Each path below is one point turned by a fixed rotation once a step. After each direction that follows a path, write how fast that rotation turns it, in deg/step (0 if it stays still).
Each turn is a multiple of 5 degrees from 10 to 175, or 0.
Each row of a path follows its step; steps can be skipped.
Rotation 1:
step 0: [-17 -24 -21  63  -8  17   0 -19  34 -35  -8  -4   3 -58  -1  -1 -55   7
 -27 -25   3 -42   5   4  13  30 -11  -6  35  27  -7  24 -14  15  -5]
step 1: [ 27 -13 -14  44  12  33  -5 -25   1  15  -4 -30  18 -38  -7   5 -49  12
  14 -59 -10 -48   0  23  24 -28  -2   1  35  18  20  36   7 -13   7]
step 2: [ 41  -3 -15  19  21  -1 -16 -14  16   3  27 -29  17 -18  11  19  -7   8
  14 -74 -18 -11   8 -18 -30 -15  19 -20  27   9  52  46  29  12 -26]
step 3: [ 10  -7 -24 -12   5 -11 -26 -17  -7  -3  15 -17  15 -43 -18  -5  -5   0
 -37 -64 -57   8  26 -37 -43  -4   5 -27  -2 -28  16  42 -23  16 -13]
step 4: [-18 -44  18 -30   8  35 -20   1   0  17  16 -14  29  -5 -55   5 -30  16
 -26 -46 -52  -8  18 -24 -16  12  -2  16 -28 -26  -7  33   2  34   4]
step 5: [  3 -28   0 -65 -14   7   5   6   2  29  19   6  54   3 -30  27 -15  16
   1 -21   9 -28 -23 -22 -14  -6 -14  21  12 -35   0  48  21  52  25]
step 6: [-28  -6 -33 -40  -4   3   3   2  -3 -15  53  27  19 -12 -13  21 -35  -2
   6  19  26  -9 -21 -23 -33  20  24 -16  20 -50  -6  64  25   9  19]
step 7: [-67  -1 -24 -10 -14  39  -1  -3  24 -48  18  11   7 -12  -5   6 -62 -14
 -32  23   0  -9 -21  -2 -21  12 -11 -21  43  -6 -18  36  -5  28   4]
step 8: [-21 -11 -12   7  20  38   6  -4   3   0 -15  -6 -12 -28 -15  33 -77 -25
 -30   4   4 -47 -41   7  14 -15 -18   6  43  26 -23  33  18  -6   9]
step 9: [  8   9 -21  36  28  20 -12   2  42  32   9  27 -15 -41  12  28 -26  -3
 -19 -30  25 -31 -26   1   7 -18  11 -12  45  35  20  48  45   4  -8]
step 10: [  5  29 -28  21  -7  18 -24   2   5  20  23  19 -21 -54  -1 -18 -13  -2
 -20 -41 -40  11   0  -4   6 -29   8 -41  50  10  44  51   2 -13  -9]
Speeds:
[ 11  15   1   2   4   1 -10   4  -8   3  -5   8  18  -6  -8   6  -3  17
   6  -1   3  13 -16   9   4  10  12  13   2  11  -7   5  -7   4  -3] => 90
[  2   9 -10  -5  -2  -1  12   6 -10 -16   8  15  12   3  12 -12   3  -1
  -6   4 -13   1  -1  -4 -10   3  13 -13   3   1  11   0   4  -8 -16] => 95
[ -7   3 -10   6  11  -7 -11  -2   2 -15   2  -8   8   6  -6  -1   0  -4
 -15  -4   7   4 -11   1 -11 -23   3  11 -11   9   9  -6   5  -8  11] => 60
[  6   7   1  -4  12  -1  -2   4   6 -10  11   0  -6   3  -6  -5  -4   0
  -5  27   6 -20  -8   6  10  -3   4 -15  -1   7  -6   4  -7  15   6] => 40
[-18   3   0  -1   4 -13  14 -10   7 -16  -8  13   7   7   3   3 -20   1
  15   2   9   0  -2   0   6   9  -9   2   6  -1  -3   1   3  -8  11] => 45
[  2  17 -11  -3   0  -5  -6  13   5  -7   3 -10 -11   7 -16  -3   5  -9
  10   0   7  12  16  -4 -11   9   2   0  18   2   5  10  -5  -1   6] => 95
[ -6 -10  10  10  16  10  -4   5   5  -3  14  -1 -10   9  -6   5  -6   2
   9   2   1   4   5  -3  -2  16  18   2 -15   4   2   0  19  -7  -8] => 155
[ -6   7   0  11  10 -20  -9  -1 -11   7 -10  -4   6   9  -7 -11   0  -1
   9  -9  -9  -5   3   0   9  -1  -6 -11 -13  -4  11  11   4  14 -11] => 40
Rotation 2:
step 0: [  3  61 -37  15   8 -27   9 -10  16 -37  23  -1 -33  13  45  27  16  -7
 -31  12  37  41  29 -25  14 -18 -25  -5  32  11 -11 -17  -6   2  -4]
step 1: [-28  15  23  41   0   9   4 -38  25  21  -8  13  55  49   9   6 -25 -22
   7  34 -16   3 -49  -6  13 -18  37 -11  -9   4  12  32 -37   4  -4]
step 2: [ 10  45   1  23   5  52  29  34  -4   7  19 -12 -44   3  -2   5 -18  10
  48   7 -19  -7 -10 -32  -6 -11 -17  24   3 -39  22 -53  14 -32  -1]
step 3: [-31 -22   0  48  -1  50 -25   5   8 -48 -26  17   8  -8 -38  40  -1   8
  -4   9  49   0  19  52  22   3   9 -17  30   4   2   5 -18  -6  -7]
step 4: [-25  16  11 -13 -21   9  -4  15  -1  10 -16  39  -4  53  36   1  56  32
  -2  -7   8 -39  -3 -45 -15   7   7 -18  -6  12  17 -26  28  26 -47]
step 5: [ -6   1  -1   9  47  28  14 -54 -21 -34  48 -10  -9  -4 -15  15   0 -21
  18  22 -32  17  12   8 -24  32  -8 -28 -19  55  41  10   9  -3 -12]
step 6: [-41  57  12  -4   0 -29  -5  29 -20   1  35  21   1  -5  34  42  -3  -4
 -14   8  55  35   1 -11  37  -4 -21  35 -17  -1   5  -2 -28  -9 -20]
step 7: [-23 -11  11  40  11  35   9 -19  30  -8  -5  -3 -10  79  24 -46 -22 -20
  -6  20  22  31 -26 -17 -12  -5  29  -3  12  15  -2   3  -7  -5  42]
step 8: [-37  47   8   5 -26  36  37  42 -21   6 -12   2   5 -25 -11   5 -46 -25
  62   5 -24  -5   3  -9  -1 -10  24 -16   2 -20   3 -15  16  -7 -46]
step 9: [ -5 -15  -3  36  23  25 -32  15  22 -26  -1  18  -3  -7 -33  10  55  17
  37  -1  47   2  27  10 -29 -23   6  21  18  36   2 -37 -28 -35   8]
step 10: [-51  -6 -29  -8 -26  10 -17   7 -24   7  -6  37   2   8  18  -2  20  19
 -18  17   8  -4  -4 -33  33 -11   0 -91  -5  14  34  -8  11  30  -7]
Speeds:
[  8  14  -1   3 -17  -4   2   7 -17  10  10  -4  -9   3  -1  -5  13 -13
  -9   0   4 -10   4 -16   6   6  -3   2   8  -6 -10 -14   0  -6  -9] => 170
[  4  11  -4  -2   5 -13   2 -19  -9   3   4  11   2 -14   5  10  15  -3
 -11  -8   4   7  -3  -4 -13   4   6  -9  -4   6  14  -4  -1  14   9] => 65
[ -1 -10   5 -12  -6  11 -20 -16  -4   1   2   6   3  -1  -8  -3  13  10
   6  -8   3   6   7  -4   1   1 -17  -9   6  -6   4   5  12  -5 -16] => 60
[-11 -15  -2  -6 -23  -5  12  -9 -13  -2  -5  -2  -1  -5  -4   9  -6  -8
  -1   4   7  -6 -10   1   6 -14   4   5 -10  -3  14   5  -8   0 -14] => 160
[  8   0  -4  -1  -1  -6  13  -7  -4  -7 -20   5   3  12   7  -1 -11   3
   0   0   3   7   5  -5 -17   8   6  -4  17  -1 -13   4  -2   6 -21] => 100
Rotation 3:
step 0: [-10  -7  13  51 -19 -29  14  -4 -16  33  10  13  -3  14 -18  21  30  28
   8  -3  -1 -73  13   7   6  11  33  -1   3   5  49  -1  33 -18  29]
step 1: [-23   1 -25  13 -44  28  27  38  12   6  32  18  31   2 -47   9 -41 -11
 -23  -5 -26  14   8  26 -15 -23 -10   3  -1 -44  -2  19 -20  34 -16]
step 2: [-12 -19  14 -41  23  16 -16  18 -11 -23  14  -9  11  -4 -39  34  16 -13
  33  17  18  29 -34  11  36   9   7   7  -3  33  -3  40  51  -1  37]
step 3: [-11   0  13  59  10 -12 -23 -37 -26  14  -3 -18 -32  45 -26  -4  -1 -21
   1   2   7  30  26  17  25 -12  -4  43  -3   8 -31   4 -49 -14 -24]
step 4: [-14  -9   2  -4 -14 -16  35  20 -18 -41 -24  13  31  44  45  14  22 -12
 -33 -55 -28 -16  13   2  -4  31  18  13  24   5   1  25  17 -25  10]
step 5: [ 47  36 -34  -1 -17 -15 -17   5   5   0 -33  17  31 -50  -4  17 -38   0
  15   8   8  19  22  20 -14  30  12  33 -25  -4 -30  22 -19  39   4]
step 6: [ -6 -11  21 -17  26  23  25  -3  15 -31  -7 -22  18  10  34  45  32  30
   1  40  42  11  -9   0  24   4 -50   4  18  28 -16 -37 -18  18   0]
step 7: [ 25  33  -5 -28  16  -4  13 -23  42  -9   7 -22 -28  13   7 -56 -24 -20
  20 -15   1  -3  26  12  -5  10  -7  28  -8  20  20  -7 -15 -60 -42]
step 8: [ 29  14  16   5 -39 -22  28 -12 -11  27  18  -3 -17  -5  30  12  20  22
 -35  -8  45 -46 -10 -16 -23  17  47  -3  28 -18 -20 -14  45   7   3]
step 9: [-14  12  -8 -16 -21  48  -2  29  34  25 -13  40  -5  -9   2  26 -21   4
  36  -2  -5  13  37  29 -19 -12  -2 -30 -27 -47   4 -45   0  15 -17]
step 10: [ -9   0   8 -14  20  17   8  13   6  21  34 -27   3 -13 -22  31 -18   3
  16  24  20  -3 -18 -49  -9 -15 -43  -5   6  21   5   8  26 -54  59]
Speeds:
[ 15  -9  -8  -1  -3  -4  24  -5  18  -1  -2  -8 -13  -7   9  -1  -7   6
   6  10   6  -8  -8   9  -4   0   8  -9   2   6  13  -8  -7   4  -4] => 40
[  7   5 -10  -7  13   0   3  -6 -13   3  -4   0   7  -3   0   4  -7   1
   6  27 -15  -2   7  -4   1   1  13   0  -1  -2   3   9  14 -17  -9] => 140
[  7   2   1   5  12  -6   9 -10  -3   9  -3  -6 -11  18  -6  -4   5  -5
  12  -7 -17  -3  -8  -6  -8   1 -18  15   2  11  -1 -11  10   4  -2] => 95
[ -7   4   9   2  11   4  18   8  -6   5   8   4   8   2  16   4  13  -4
  -6   0   5  -3  -9  -9  14   8  11  -4 -11  14   6  -4  10   3  15] => 175
[-10  -7 -11  14   2   2  -1 -17   7  -6   4 -20   6  -2  -2  17   1 -11
  -1 -11  -6   2  -5   6  -1 -14   6  -3 -16  -7   2   6  11   0   4] => 35
[-20 -11  19   8   2 -20   1   2   5  -2  -5 -10   1   5   2 -13  -6   4
   0  10  11   2   4  -3  -9   2  -3   1 -13   7  -1   4   2 -16  -9] => 95
